runs of hidden systems
trace 1, tori (11 x 20)
-14 10 2 10 4 2 -17 5 14 10 12 -14 21 -7 9 0 13 -3 -22 10
25 -25 -3 14 1 4 18 9 7 -6 -4 4 -8 -7 -7 0 -5 13 19 8
-9 22 -7 -2 2 -7 1 -5 2 9 -24 17 -3 21 11 9 13 -2 -20 -3
-8 -5 26 21 -3 0 -9 0 -6 -23 2 -18 17 -3 3 -11 -11 6 15 -11
1 0 7 -13 -7 -4 2 -16 0 15 -3 5 -40 -6 -13 21 -1 0 5 11
-8 18 -20 7 4 5 -12 -4 -12 -17 25 17 24 4 -6 1 3 -7 -7 -11
11 -31 3 -16 -14 -6 -15 -1 15 1 -2 -21 -1 1 -2 -21 -3 -6 8 24
9 15 -9 -3 31 18 30 4 -1 -3 4 1 -14 -8 7 16 7 -2 -23 11
-4 7 -4 3 -3 -24 5 19 2 2 -4 24 19 14 10 -33 -5 4 20 -9
-3 -6 37 8 -10 3 -1 -9 19 21 -10 -30 2 -6 13 15 14 -10 -6 -3
13 -3 1 13 8 -1 15 -5 -23 -13 2 31 -8 -16 -14 26 -12 29 4 -14
trace 2, poki (11 x 20)
-7 -1 -9 6 -2 -3 14 -16 21 3 -13 -20 -10 18 -3 -5 19 -33 -11 3
2 13 14 12 13 -8 9 -4 1 -12 3 9 15 -10 11 14 -14 26 -1 30
7 -2 4 8 -10 -12 -6 6 7 -2 -1 24 -30 18 -5 -8 21 -10 11 -13
-1 6 8 3 -6 0 5 -32 3 -5 -3 -8 35 4 8 11 -4 -16 -7 -1
12 -18 19 -9 0 -11 -13 1 -11 -16 8 9 -20 -11 -8 2 -4 22 2 12
0 18 -13 -14 5 17 1 -13 -4 0 2 12 -12 8 -1 -9 4 -32 -2 -16
-2 -5 7 -19 -3 -12 0 5 1 -3 15 -21 30 1 11 -8 -9 2 4 22
9 -8 9 3 17 3 11 14 8 10 9 7 -32 -25 -4 -3 12 2 -9 0
7 17 -19 -3 -1 4 13 7 -2 11 -12 23 26 16 16 -7 -3 -6 8 -16
-9 -18 31 3 -12 -20 -10 8 3 3 -5 -26 12 1 7 1 13 11 -8 -7
4 -1 6 14 9 14 14 -17 -11 1 -12 15 -24 -24 -13 14 -17 8 6 -18
trace 3, tori (11 x 20)
4 -8 -12 2 2 -7 6 8 9 -2 23 2 -3 -4 -11 -22 7 -16 11 -1
11 -1 -4 -9 3 1 9 -5 16 18 -4 -1 18 -4 13 3 1 -5 -10 20
13 -6 11 13 13 -4 12 21 0 -11 -4 11 2 0 11 -3 11 16 -6 -7
-3 4 13 5 -7 -4 6 -11 2 10 -29 9 -5 8 7 -6 -4 -5 8 -20
-11 8 24 1 -7 1 -10 -8 -17 -4 4 -9 6 -2 2 23 -4 9 1 -12
-4 -10 -5 -4 -8 -2 -16 -9 -11 -4 11 8 -23 -11 -25 1 -5 0 6 -9
0 6 -27 -17 -5 19 -16 -8 -2 0 12 -5 9 6 -5 0 -2 -17 -5 8
5 -16 -13 -14 11 -5 8 17 3 -12 13 -20 6 -1 -1 -16 1 2 -7 23
2 9 -9 1 21 3 25 17 17 17 -9 5 -10 -6 11 -17 3 -5 -5 11
0 10 11 16 -3 -12 21 17 8 12 -7 6 26 11 20 2 6 7 13 -10
-2 -13 33 22 -12 -17 -3 -8 5 11 -21 2 -5 -9 0 14 7 16 -5 -15
trace 4, Vutad (11 x 20)
8 7 -7 0 0 9 1 -17 -9 -10 12 15 25 -3 -1 3 -12 -9 7 -9
16 -20 7 -23 -8 -4 -14 5 3 1 6 -4 -4 1 3 -4 10 -1 -7 8
1 6 -7 -7 21 14 22 -5 -5 -6 -2 -5 -4 -8 1 -6 -5 -13 -10 -7
-3 7 5 -18 -4 -14 2 17 -4 11 4 8 5 5 10 -12 -7 7 15 3
-7 -3 10 12 1 3 7 7 7 14 6 -14 5 -12 1 5 13 -7 -7 -18
10 -9 -8 4 -3 -1 8 -1 -8 2 -6 16 7 -9 -7 9 -16 18 11 -5
-3 -1 -1 -8 -9 7 -24 6 -5 7 -13 0 -5 11 2 3 11 0 -12 -15
-8 -10 0 3 1 5 6 -11 -7 -15 -8 -24 1 -2 -9 -7 -16 -3 7 -1
-10 11 -7 -13 0 -3 -9 5 0 12 10 4 -22 -5 -7 4 -3 7 3 17
-7 9 -17 14 2 6 1 10 6 -6 13 -6 17 9 -1 -11 7 -13 3 -5
11 -15 1 0 -3 -11 8 2 15 10 -5 -6 9 -5 4 5 -1 12 -1 26
trace 5, Miz (11 x 20)
-11 9 13 9 -13 -17 4 -23 -1 3 -4 11 -23 2 -13 14 -5 -1 17 -1
-2 9 0 9 -14 5 -26 -23 -2 -11 21 11 12 4 -8 13 0 -10 6 1
16 -25 -4 -9 -7 -1 -20 -9 6 -21 10 -6 -5 2 -10 -12 2 -7 -1 21
12 8 -14 -16 24 11 7 -1 2 -12 3 9 -12 0 6 -9 4 -9 -22 22
1 15 1 -8 14 -10 20 22 6 -2 2 7 9 13 20 -26 1 -4 10 9
3 1 25 7 3 -15 27 5 17 26 4 1 2 -14 12 4 10 -3 3 -2
16 -4 9 11 -8 0 11 -4 -10 10 -4 27 14 -8 1 23 -3 13 10 -28
-2 -12 18 -6 -25 -2 -26 -15 -13 -3 -17 -1 5 12 -1 6 6 -4 -5 -33
-9 -6 11 -10 4 19 -12 -23 -20 -26 1 -29 -7 -11 -12 6 -17 -4 -8 -3
-14 12 -24 -31 4 2 -15 3 -16 -7 17 2 -24 0 -16 -15 -16 -3 7 16
-9 11 -25 -6 9 7 -5 20 20 9 31 -14 12 0 3 -26 11 -25 -1 19
trace 6, navo (11 x 20)
2 -19 22 -1 -5 -5 -7 3 -8 7 -4 -6 11 -23 0 3 -12 21 1 -12
3 -2 -11 -8 -10 16 -8 -1 -15 11 -11 11 -18 1 -11 14 -1 0 2 -26
-19 4 -13 -11 -5 1 -15 3 -17 -9 4 -18 22 8 -4 -7 -11 0 -1 -9
-11 -9 1 -3 3 3 -10 17 4 10 6 -21 -26 -17 -12 -5 -4 10 4 14
0 15 -36 6 10 12 18 16 0 10 6 11 1 3 -4 6 -2 1 5 1
-7 -4 -4 6 -6 -19 -12 20 14 6 -6 -4 25 13 11 -16 12 8 -8 9
5 -10 17 29 7 12 12 2 14 4 -22 -14 -14 -10 3 14 7 10 -7 0
1 15 -9 7 -6 -6 5 -15 -14 -11 -23 29 3 23 -1 18 -9 11 8 -8
-22 4 21 9 -18 -9 -37 -16 1 -13 8 -15 7 10 -4 -4 8 -12 -2 -5
9 -16 0 3 2 14 9 -18 -2 -13 15 -19 -21 -20 -21 16 -17 1 15 20
8 18 -38 -23 7 1 -8 3 -7 -8 20 34 -7 13 -7 -6 4 -8 -6 13
trace 7, Miz (11 x 20)
3 5 -16 -13 10 1 -10 1 -7 0 -4 21 5 -5 1 -9 -5 8 -17 5
0 3 7 -1 4 11 1 19 6 -2 -3 -15 -1 13 14 -15 8 -10 6 -3
-4 -3 3 -2 7 -15 30 -5 1 9 -1 -7 2 -11 -4 8 -5 5 -2 7
-2 12 2 9 -3 1 -12 10 -4 13 0 27 0 -5 3 4 0 11 6 -15
3 -14 4 5 -18 4 -4 -7 3 0 -7 -19 10 13 -2 4 7 -13 8 -14
-3 -9 4 -4 7 -4 -4 -14 -11 -11 -2 -6 -3 -15 -10 13 -8 16 -18 9
-5 14 -13 -4 3 14 -16 8 -8 -7 -2 13 -19 10 -3 -15 -5 -5 10 -5
-10 2 -5 -8 -4 -7 7 -2 13 3 11 -27 14 11 2 -7 5 -19 1 16
8 -7 0 9 15 -7 10 11 6 4 13 11 -3 -27 -4 1 -3 21 -5 19
13 6 -15 3 -5 8 3 12 6 14 -18 26 -4 18 9 -3 10 -7 7 -16
-6 -5 23 9 -5 -13 8 -7 2 -7 -11 -24 28 10 13 8 8 1 -11 -6
trace 8, poki (11 x 20)
10 -7 -5 0 -3 6 -2 -9 10 10 -4 4 -16 -5 -6 11 3 -1 -2 14
2 11 -12 3 8 4 1 3 -7 -17 4 10 12 13 4 1 4 1 -7 -1
-3 -10 12 0 -3 -10 -5 -2 11 -3 -10 -12 -5 3 3 -17 2 -3 1 11
4 13 8 3 9 6 17 -6 -2 1 3 6 -10 -5 3 20 0 1 0 3
-3 3 -7 -1 -8 -18 -6 3 -3 -4 5 19 9 9 -3 -12 1 0 7 -5
4 -8 18 3 -6 8 -11 -11 10 4 1 -15 4 -7 4 2 6 -11 -5 0
13 -6 -6 -8 8 2 15 -4 -14 -12 0 11 -4 -5 -6 9 -9 12 1 2
-12 12 -3 -12 -1 -4 -18 5 -1 3 -1 6 -4 10 4 -19 7 -10 -7 -6
1 -5 13 3 2 8 13 -2 6 0 8 -26 11 -8 5 1 -8 -7 12 7
6 -3 -10 -7 5 -12 9 8 -2 11 2 21 -15 -10 -8 9 4 15 -6 6
-5 12 -2 11 -2 10 -13 7 3 0 -3 7 18 11 11 -15 6 -13 0 -19
trace 9, navo (11 x 20)
12 -13 16 -4 5 4 -7 1 -5 -5 11 1 10 -18 4 1 4 5 -13 -6
12 -11 -5 -14 -1 8 6 -1 -7 3 -15 8 -13 1 -2 -9 -5 -6 6 -15
-14 16 3 -18 3 0 -2 4 -12 3 1 -10 10 6 9 0 -1 -3 -9 -7
-9 -7 11 4 1 -8 4 11 -1 7 8 -6 -7 -17 -7 -9 -8 9 12 -5
3 5 -18 -4 -6 8 1 1 1 22 1 11 1 -3 -4 14 0 -1 1 -4
-1 -9 -5 3 -3 -3 -11 12 -5 -8 1 -6 23 5 2 -5 4 9 -7 -8
-2 -11 4 3 1 7 -3 3 5 5 -20 -13 -20 -5 -3 -2 -1 5 -3 1
-8 20 -10 3 5 6 8 2 -11 -5 -4 6 0 12 1 12 -6 4 6 -4
-17 -1 4 6 -11 -20 -15 1 6 1 8 -5 6 3 -6 -11 3 0 5 3
7 -7 0 12 2 16 2 -5 9 5 5 -9 -8 -14 -7 15 -1 1 0 10
10 1 -21 -5 1 -3 1 3 -7 -12 -3 20 4 15 -2 0 1 6 -1 3
trace 10, tena (11 x 20)
14 3 -22 -10 11 7 5 -5 4 -9 6 19 -9 5 -4 -13 8 -19 -9 5
8 2 14 -14 4 -1 1 4 6 -8 -3 -10 20 13 24 -17 2 -9 -3 11
3 -1 26 1 16 -10 24 2 4 7 -5 3 -17 -17 7 0 3 6 -8 0
-1 20 -3 3 1 -2 8 -8 -8 8 -6 34 11 0 5 -1 -9 -2 8 -21
2 -14 23 -2 -25 -9 -19 -7 -3 3 3 -6 19 5 2 7 9 -3 4 -21
7 -19 -1 -6 5 10 -2 -15 -13 -5 7 -4 -14 -27 -21 14 -9 7 -12 -4
-6 13 -26 -25 0 12 -17 12 -19 -7 6 9 -6 15 -3 -14 -10 -4 8 -3
-15 -4 9 -11 -3 -2 0 14 11 7 13 -45 6 4 6 -16 8 -17 3 7
6 -3 -10 6 23 -1 29 15 13 20 6 4 -8 -30 -2 -1 -8 15 -2 22
5 17 -18 14 0 3 3 24 6 10 -18 32 15 24 17 -9 12 0 4 -20
-1 -21 32 20 -15 -8 1 -15 8 0 -28 -27 27 4 10 12 5 5 -8 -14
trace 11, tena (11 x 20)
6 -7 -25 -4 -7 5 -3 -7 -6 -5 -11 2 16 13 -5 7 0 -1 -8 -5
-6 -5 13 0 4 4 -19 5 -4 -16 -7 -19 -5 0 4 -5 -1 10 -10 8
-8 10 -5 -2 7 5 15 -2 -1 1 -4 -5 -26 -2 -7 2 -10 -2 12 7
-14 18 -10 1 -4 -15 -2 5 5 7 14 6 16 11 2 -4 4 -5 5 6
12 -18 11 18 -3 0 -3 3 19 3 6 -6 5 -10 1 -4 10 -3 2 5
18 -4 -14 -4 8 6 13 -6 -3 -2 -16 17 -4 2 1 14 -1 7 -10 4
-11 10 10 1 0 -4 -14 0 -10 -18 -13 2 8 18 10 -10 2 1 -6 -11
-8 -4 26 1 -6 -3 1 -16 2 4 0 -17 -15 -11 -4 6 -8 -4 11 3
-1 12 -17 -5 2 -5 5 -2 -8 3 23 21 -5 -7 -13 13 -2 3 4 3
4 -8 -8 -1 -10 2 -20 7 7 -5 11 -1 16 12 1 -22 9 -16 3 -5
15 -18 8 -11 8 9 13 0 8 4 -4 -23 -4 -10 6 6 1 0 -11 17
trace 12, Vutad (11 x 20)
2 -19 19 -23 -11 4 -13 -6 -7 -5 -10 -26 5 2 5 -16 -9 -10 4 -9
-10 4 -1 -17 13 4 16 -4 -12 5 16 -13 -29 -21 -16 8 -9 -2 1 2
-10 17 -28 -9 -2 -2 -6 19 -3 12 22 16 15 4 -2 -18 -3 -7 14 -7
9 -23 -1 3 -7 3 4 15 20 17 4 -31 26 -3 7 0 11 -3 -4 9
11 -5 -10 8 24 4 28 11 -7 0 -16 11 -11 -15 -1 15 -6 27 -16 5
-11 17 0 0 -9 -4 -15 16 -5 9 -33 21 0 27 16 -16 2 5 6 -26
-19 -13 33 17 -17 -5 -3 -16 1 -2 -10 -44 6 -3 -5 13 -5 0 8 -10
-4 2 -13 7 3 2 -11 -14 -14 -5 15 23 -34 -25 -32 20 -14 18 5 8
-2 11 -36 -8 -18 16 -36 3 2 -5 8 8 14 33 -1 -16 9 -27 6 -5
3 -26 4 -9 6 -4 12 -8 16 -14 6 -54 18 -5 2 -3 -2 -4 -14 43
5 25 -12 0 42 2 27 20 3 4 4 33 -38 -18 4 -6 0 15 -12 24

runs to name
trace 13 (2 x 20)
12 -9 4 4 0 0 -11 2 -1 -5 12 18 0 -11 -3 -2 1 7 1 -1
9 -8 -10 -10 -5 11 -1 -5 2 1 -7 -5 2 9 0 -4 5 -16 -2 -6
 -> navo
trace 14 (2 x 20)
4 -9 -15 -26 6 -5 4 -3 -9 2 14 -1 6 -9 -7 1 4 -3 -20 3
8 -1 -7 -12 15 16 4 17 2 4 -1 -1 5 -7 11 -27 -7 -6 0 -1
 -> Vutad
trace 15 (2 x 20)
3 8 1 -4 -4 -1 -3 -8 -8 -19 9 2 17 15 5 8 -4 0 6 8
4 -10 9 -4 4 -10 -7 -6 10 -2 6 0 -11 -8 -2 -11 11 -7 -14 11
 -> Vutad
trace 16 (2 x 20)
0 8 -8 -16 11 20 -26 -1 -2 -9 0 2 -5 -8 4 -22 -23 3 1 29
2 6 -12 -15 9 7 20 22 8 0 16 -23 -17 18 5 -2 17 -19 6 14
 -> poki
trace 17 (2 x 20)
2 -5 -5 -1 -23 -1 -9 11 -10 2 27 -7 17 4 -9 23 -8 14 30 5
0 -21 -22 7 3 3 -14 -6 6 1 7 -1 -12 -17 -25 -5 15 -7 -26 -4
 -> poki
trace 18 (2 x 20)
1 -3 14 3 -23 -8 -18 1 -10 -6 -5 4 -12 25 -3 28 18 10 5 -14
-13 -5 4 15 1 3 -11 -36 -7 -27 -5 -10 4 -6 -17 -7 -11 -12 -10 -8
 -> Miz
trace 19 (2 x 20)
-5 13 -3 -1 3 16 -18 -4 -18 -23 -9 2 18 12 8 -1 -16 7 -2 -3
-11 -8 9 -16 -5 -9 -3 3 -1 -7 5 -25 -27 7 -9 -11 1 -7 10 7
 -> tori
trace 20 (2 x 20)
-3 1 -2 -9 -8 -3 -5 -7 4 17 0 1 -17 -6 -8 10 -5 3 6 13
2 7 -13 8 6 8 -1 7 -6 -9 19 6 15 -1 -3 4 4 -2 -2 -7
 -> navo
trace 21 (2 x 20)
-4 10 4 2 -9 -7 -4 -13 -1 -2 14 9 3 2 -5 4 -7 -6 16 2
9 -11 3 -3 -8 -3 -17 -7 6 -1 16 4 1 -4 -6 -1 7 -7 0 7
 -> Miz
trace 22 (2 x 20)
-8 4 -4 31 -12 -16 -14 17 21 10 -17 10 15 17 8 -4 14 14 1 6
11 -13 10 38 -5 11 6 -19 12 -8 -22 -8 0 1 -3 29 5 6 -3 -1
 -> tena
trace 23 (2 x 20)
-10 3 -13 -13 -1 -2 -10 14 -9 9 15 2 -21 5 -12 5 25 -10 -15 -20
-1 -13 -22 1 -3 11 -1 -6 1 2 0 -14 33 -13 -7 -18 -22 -6 7 0
 -> tori
trace 24 (2 x 20)
6 -6 -12 7 19 11 10 17 5 -4 -18 -6 9 -1 11 -14 6 4 -21 -1
-5 8 13 3 2 -7 10 12 4 6 -32 1 -9 16 16 -5 0 11 6 -2
 -> navo
trace 25 (2 x 20)
21 -5 -4 -2 -9 6 2 2 3 19 -2 27 1 -3 3 6 3 -1 10 -13
4 -10 1 -5 -4 0 -2 -4 -13 -10 -6 -5 23 8 3 8 8 0 -17 -21
 -> tena
trace 26 (2 x 20)
9 -1 6 17 17 -2 7 9 7 -5 4 11 8 -14 8 0 6 14 -15 8
15 1 6 5 -4 -1 8 2 4 4 -24 22 -6 14 11 -1 6 0 7 -12
 -> Vutad
trace 27 (2 x 20)
-9 0 5 10 -3 16 -15 -5 -3 -5 -22 -8 -13 7 -2 -10 2 -11 -3 -26
-12 -1 2 -9 -12 -7 0 -15 -10 -6 2 -18 -6 3 -14 10 -19 4 19 11
 -> Vutad
trace 28 (2 x 20)
-5 -3 -6 18 13 10 -10 2 3 -16 -13 -3 -19 -2 -6 -5 4 7 -16 4
-6 16 -10 1 0 5 7 -4 1 -6 -17 -3 -4 23 6 1 -8 -4 12 12
 -> poki
trace 29 (2 x 20)
-9 23 7 -19 -11 9 -15 -15 4 27 13 6 -10 -4 2 8 -3 -20 9 2
11 -15 -11 -4 -2 -3 8 9 -5 -11 38 -6 26 -8 -9 0 -1 -2 10 1
 -> poki
trace 30 (2 x 20)
-9 12 -2 10 -1 14 -8 -1 6 5 11 -12 12 -2 3 9 0 -7 1 5
8 -20 -9 2 -5 -12 4 7 3 -4 2 0 -4 -1 -12 0 -1 12 7 11
 -> Miz
trace 31 (2 x 20)
-7 28 6 -6 17 16 19 -15 1 -8 3 -16 -9 6 11 12 -4 -18 -4 18
0 7 9 0 3 -33 11 5 1 -10 23 23 1 -2 -2 -14 -2 6 17 12
 -> navo
trace 32 (2 x 20)
10 -3 18 -11 -6 -3 12 -6 4 24 -10 10 16 -7 14 -10 0 -13 4 -24
9 -10 24 -10 -3 2 -2 3 -17 8 -3 2 8 -13 8 18 2 15 -10 -24
 -> tori
